First come named turns, each shown by rows before and after it. For each pair of rows after them, which turns, in which order, take the first row to the second? The first pair is done for you.
turn Lada:
[-12  35  30  34 -33  41 -11   6   9  25 -15  10   7  21  24 -27 -18  32
  -4 -10  -8  20 -16  13  12 -21 -16  14 -22  -2  -5  -2   5  26  12  20
  -1  14  27 -18  11 -21 -40 -16  -7  19 -13  -2  18 -16  11  -8  22  13
  22  -9  23  -5] -> [-11  37  36  37 -32  37 -10   3  10  21 -25  13   9  23  16 -31 -24  30
  -9   0 -12  27  -9   7  13 -23 -20  18 -12   2  -2  -8   2  23  19  17
  -9  13  29 -19  12 -21 -37 -17  -3  19 -11 -11  19 -20  12  -8  16   9
  19  -9  24  -3]
[ -4   6   3   0  -2 -10   9   0  13  13 -27  14  -4 -10  -9 -11 -23   3
  -9  28  -4  17   3  17  22   8  -1   1  14  10  -4 -17  -8   2  24  -5
 -21  -3   1  -9  16 -12  24   7  -1 -10  15 -23  24 -16   0  -4  10 -15
 -10  -1   0  11] -> [  4   8   3  -8  -7 -15  14  -4   9   9 -17   3  -4 -10 -10  -2 -23  13
  -5  42   2  18   6  -1  16  10 -11  -2  12  15   6  -9  -6  -1  11  -8
 -16  -5  -6  -3  11  -6  33   6   7  -6  12 -17  34 -14 -11  -2   2 -10
  -7  -8 -11  14]
[-19  -5 -25   2  14   1  14  20  -6  16 -12  30 -27 -29  21 -41   2   9
   4 -22 -22 -13   2   7  32   9 -12  -2 -12 -20   5  -7  -8  11  22 -15
  -3   6  21  26  -3  -2 -22  11 -38   1  16  14 -15 -32  10  -7  -8   4
 -17 -15  17  -1] -> [-20  -4 -19  -1  12  -5  13  17  -8  12 -20  32 -22 -27   9 -46 -11  10
  -1  -6 -26  -9   8   5  31   9 -15   5   4 -17  12 -11 -12   8  31 -17
  -9   6  21  28  -6   1 -16  15 -30   5  20   2 -13 -41   5  -6 -11  -1
 -25 -13  22   0]
[-36 -19   6  54   8   5 -41 -17 -10  -5 -30  43  -1 -17  37 -18 -27  -2
  -7 -46 -17  18   0 -16  10  -8   7 -13  -2   3   3  12 -12  -4  53  17
  -9  64  20 -17  18  18 -31  -8 -15   6  -2  21   3  31  14  13  -2   3
   9   7  30   9] -> [-35  -9  14  51  10  -4 -36 -24 -11 -15 -46  40   1 -13  17 -19 -39   3
 -15 -23 -18  25   5 -21  10 -10  -7  -9  15   6  10   8 -14 -10  64  13
 -19  57  20 -16  13  16 -24  -4  -9   6  -1   1   9  20  14  11  -9  -2
  -1  10  39   7]
turn Gil:
[ 22  -7  -9 -29 -15 -24 -16  42   9  27  11 -14 -13   7   9  20  13   1
  25  19 -20  -6  -6  19 -13 -13   4  29 -27  -7 -42 -10 -20  32 -28  28
 -17 -22  26  11 -11 -47  13 -20  21 -17 -15  16   5 -24 -25 -14   3 -28
   0  17 -10  -5] -> [ 19  -9 -16 -28  -1 -25 -17  42  16  29  10 -15  -6  -5  -2  21  19 -12
  16   7  -7   0  -2  27   2  -4  19  25 -17 -19 -39 -12 -25  33 -24  35
 -20 -17  19  13  -7 -52  12 -20  20 -23 -15  27  -1 -19 -23  -5   1 -19
  -6  11 -13   0]
[ 14  -4   4  26 -21   9   1 -49  24 -14 -17  16  25  22   4   3  -6  10
 -19  28   4   4  -2 -19  -8 -38 -17   4  18  10 -31 -14  -5  19  32 -22
  -5   7  17 -25 -11  18 -17  -4   4   1   8 -24  -9 -33  19  22   9   7
   8   3  39   5] -> [ 16  -7   1  19 -22   7   4 -38  20  -1 -12  14  17  32   1  -1 -12   9
 -19  28  -5   2  -9  -7 -20 -36 -12   3  20  14 -38 -19   0  16  29 -30
 -10  -7  25 -29 -14  18 -14   3  10   7  10 -36 -16 -33  17   4  15  -7
   7  15  32  -5]
[-12 -30  26  12 -10  -7  39  20  19  -2 -11   2 -14  23  13  -2  -6   0
  -5  -8 -12  -7 -30  -5   0 -27 -19  -7 -32  18   0   5 -37   3  16   9
  -6   0  14  -7   1   4   4 -24  -5   4 -35 -41 -16   0  -4 -14  12 -24
  -4  17   8 -13] -> [-10 -33  18   5   0 -10  36  31  16   8  -8   2 -16  17   5  -7  -1  -6
 -14 -11 -12  -4 -30  10  -1 -18  -7  -6 -26  12  -5  -5 -36  -4  16   9
 -11  -4  16 -10   7   0   4 -21   1  -3 -32 -44 -26   0  -1 -16  13 -28
  -9  23   4 -13]
turn mepu:
[-24 -12   1   1 -13 -14   5  14  13 -12 -33  23  -4   2   5   2 -52   7
  -6  26  -9  16  12   3   3  -9 -14   4  -3  30   1  -8 -21  -1  10 -23
   1  22  10   2  22  -4 -13  20 -14 -27  13  -4  26  10   3   5   6   1
  20 -19  15  23] -> [-10 -16 -16 -11  -5  -9  10  32  21   1  10   0  -5 -13  -6  21 -18  -8
 -10  -5  13 -11  15  19   9   6   3  -8 -18  12   6  -2 -13   0 -25 -13
  18  14 -12  15  31   7  -8  17  -3 -26   0  37   5  38 -12   8   6  19
  24 -27 -10  24]
[ -7  10  33 -14  16  16 -14   9 -11   2  35  14  -7  36  21  12  -3 -25
  -7 -20 -34  -3 -14   5 -21   0 -15   3  -5  14  -9  13  22 -11 -39 -20
  11  13  38 -24 -25 -30 -26  -1  -1  35  21 -23 -10  19  -5 -18  10 -29
 -10  -4 -18  19] -> [-21  18  32  -8  20  10 -18   3  -2  -6  14  32  -1  24  36   8 -10 -25
   4 -27 -29   9 -19   5   2   6 -16   6  -8  14 -11   4  22 -12 -31  -9
   8  26  46 -22 -17 -44 -23   1 -20  19  28 -14  13   5   0  -2  15 -18
 -13 -15  -9  29]
[-20 -18  21  17   2   4 -23 -35  14 -24  -7  21   4  -9   6  -3  -2  -3
   9   3 -14   7 -15 -28  24   5 -22  -8   5  -1  10   3  11   4   5  16
  -3  23  -9  -2  -5 -21 -13   3 -23  -2   0  26   4 -26   1  31   8  17
 -27  -3  11   2] -> [  3 -31  10   6   4   9 -16 -14  11  -8  35 -14  -3  -5 -18  14  23 -13
   0  -6  -2 -13  -6 -18   0   8 -10 -17   4 -12  16  19   9   5 -25  13
  11  -1 -31  -1 -12  -5  -7  -2   9  13  -9  39 -33  -1 -16  18   0  17
 -19   2  -7 -10]

Between the rows of a pair lie 2 to 3 turns.
[  1 -11 -21 -15 -13  -7 -24  15 -12  13  -2  -6 -12  34  -6  20  -5   4
  25  12 -32  -7  -7  12 -25  -1  -6  13   7  31  -6  23  20  11 -25 -20
  18  21  15  25 -28  -4  21   7  17  18   0  -1  21  24 -24 -10 -14 -16
  32 -19 -32  -3] -> [-10  -8 -28  -9  -9  -2 -31  11   1  11 -13  14  -6  23  16  17  -3  -1
  34 -16 -25  -5 -13  14  -5   3   4  12  -4  25 -15  16  21  17 -21  -2
  18  41  22  23 -13 -18  12   5  -6   0   1  15  32  21 -14   3  -5  -2
  37 -29 -27   7] -> Lada, mepu, mepu
[-12  -2   2  11  10   4   3   2   7  15   4  -3   0   2 -24 -13   0 -22
 -18  -4  -1  10  17  18  -7  -2  22   5  34 -21   5  -5 -10  -5  24   4
 -22  -5   2  -8   3  -4  -4   3  11  -3  11 -18 -28  -8   1  -9  -6 -15
 -12  18  18   7] -> [-19   6  -1  16  15  -2  -1 -10  13   0 -13   6  10 -11 -14  -4  -6 -14
 -17   8   9  17  10   5  22   7  13  10  28 -19  13 -15 -10  -2  22  13
 -25  11   2  -3   6 -14   6   1  -7 -18  13  -6   3 -17   0  11 -10   1
 -12  -2  19  20] -> Lada, mepu
[-11   4   0   1   3  -1  -5  17   7  21  -6  14  -8   3 -10 -18  -3  -4
 -10 -18  -7   8  -5  15 -22  -2  25  -6  12  -3 -11 -10  -8   7  16  -6
  -8  -6   9  -6   2  -3 -18 -10  15  10   4 -11 -23  -1  20 -18  -2 -16
   1  20   6  -6] -> [-11   5  -7   9   9   0  -4   4  12   7   5  11  -3 -14  -4  -8  12  -9
 -11 -35  18   3  -1  10   4   5  31 -16   2 -13  -1 -10 -12   7   8  11
   0   8  -4   3  13  -8 -12  -8   2  -1  -2  21 -18  10  16   9  -5  11
   1   5   6   4] -> mepu, mepu, Gil
[-16   3  10  17 -23  15  26 -13  -3  30  -6   1 -21 -13  27  -1 -10  26
  53 -19  -4   6  18 -24  21 -31  21  -8 -34   4   3  46  -2  22   5   3
  -6  32   6  15  -3   2  34 -26 -11 -29 -15  31   4  22   9  -2  33  12
  17 -19   4  17] -> [ -3 -13  10   1 -23  13  30   8  -9  49  17 -27 -27  -3  -4  -8   1  18
  39 -14 -18  -6  21  -8 -12 -25  27  -4 -28   8   0  49   1  20  -5 -13
  -6   1  -1  13  -9  16  32 -28  17 -12 -19  14 -31  26   3 -28  26 -10
  16  -3 -11   2] -> mepu, Gil
[ -4  -2 -24  12 -13   1  -9  -9  -5   9   4  -4  -3  20  49  -3  16  18
  30   0 -10 -10 -10   2  -5 -19   8   8 -20  -9 -31  10   6   9 -24   3
   9   0  11   9 -22 -19 -11 -15 -14  -4   2  14  11  14   4  -5  13  -1
  20   4  -2  -3] -> [  4  -9 -28   1  -6  -1 -10   7  -4  24  10 -14  -7  20  31 -10  22   8
  21  -1 -16 -14 -10  16 -19 -12  18  11 -11 -14 -31   4  12   7 -25   2
  -2 -15   7   6 -20 -15  -9 -17   1   2   5  11  -7  17   3 -21   9 -11
  18  12  -9  -7] -> mepu, Gil
[ -3   2   7  -3 -21   2  -5 -15  -3 -11   0 -16 -10  36  18  11  -9  24
   6  19 -12  -6  10 -11 -11 -22 -15  -3  -5   9   8  14   9   7  -5  -6
   6  -4   8   4 -14  -1  -5  -4   8  15  -5  -4  12  -5  -5   7  -3  -5
  12 -14   9   3] -> [  0  -1   0  -4 -17   4  -3 -11   4  -7  12 -27 -10  24  16  16   4  17
   1   1   2 -18   8  -5  -5 -16  -6  -5 -11   0   8  12  15   5 -20  -5
  15  -5  -6  13  -7   2  -8   0  11  16 -10  18   4   9 -12  13  -4   8
  14 -21   0   3] -> mepu, mepu
[  3 -10   0  -7  19   1  14   2   3  19  23 -15 -18 -15   9  -8  15 -10
  -5 -36  -8 -10   2  11 -12   2  11 -24   5 -13 -17   2  -7   1   2   0
   4   0   5  -2  -2  10  -5  -6   6   3  -3  13 -43  14  -1 -10   4  -5
  -5  14  -3 -17] -> [ -2  -7   5  -3  24  -5  15  -2   1  15   6 -12 -15 -12  -6 -21   4 -12
 -18 -19 -14   5   9  11 -12   3   9 -20  25 -10 -14  -3 -16  -5  20  -2
  -7   0   3  -8   0   9  -6  -6  12   1   5  -6 -46   1   2 -14   1 -14
 -16  17   8 -16] -> Lada, Lada
[ 11  11  -6  -7   3  12  -5  -6   8 -10  10   2   6  -4  13   8   8  -3
   1 -19  11  -6   1  -1  15 -10   0  -3 -14  -2   2  13   1  -2 -16  15
  11   3 -15  -3  -4  -3  -5   1  -1   0 -11  26  -2   7  -9   5  -4  15
   2 -11   5  -1] -> [  1  10  -5   2   8  16  -7  -4  13  -8  -5  14  11 -10   8 -10   5 -12
  -8 -29   5   0   5   5  17  -8  10   1  -2  -5  -5   6  -3  -1   9  16
  -1   9  -7 -12   3  -6 -13   4  -5 -11  -6  13  -8  -2   2   7  -4   7
  -6  -1  18  -1] -> Lada, Lada
[ -3   1  17   6 -28   6  18 -11  14  -2  -5  -7 -12  10 -24 -10 -19   6
  12  45 -16   1  20 -15 -35  -4 -22  -4  28  26 -16 -10 -11 -16   4 -20
 -10 -25  12 -13  -8  17  12 -17  15   8   5 -38   8 -18  -6  -6 -17 -22
  -6  22   0 -14] -> [  9   0   7  -2 -38   9  20  -5   4  -1  30 -23 -19  10  -7  16  -1  15
  27  25  -5 -23  15 -18 -35  -2 -25 -15   1  24  -8   8   0 -12 -28 -15
  16 -30   3   3 -12  19  15 -19  14  18  -5  -1  15   9 -16  -8 -18  -1
  12   5 -20 -14] -> Lada, Lada
[ -6  -7  -1   9 -10   9   6  11   5   9  16   9 -18  -1  44  10  18 -11
  24 -46   6 -12  -6   5  -4 -27   3 -15 -40   1  -7  14  -8  -1 -22  13
  26   4   7   2 -10   3  -7   3 -18  -4  -3  29  -4  12   7  -2  -5  12
  15   1 -10   8] -> [-12  -5  11  20 -10  11   8   8   1  11 -11  22 -13   8  34 -19   0 -12
  16 -31 -17   6  -6   4 -20 -34  -1 -11 -12   8 -10   4 -14  -1  14   3
   6   5  29 -12 -17   2 -18   1 -21  -1   3 -16 -15 -12  25  -8  -2 -17
   7  24  12   0] -> Lada, mepu, mepu
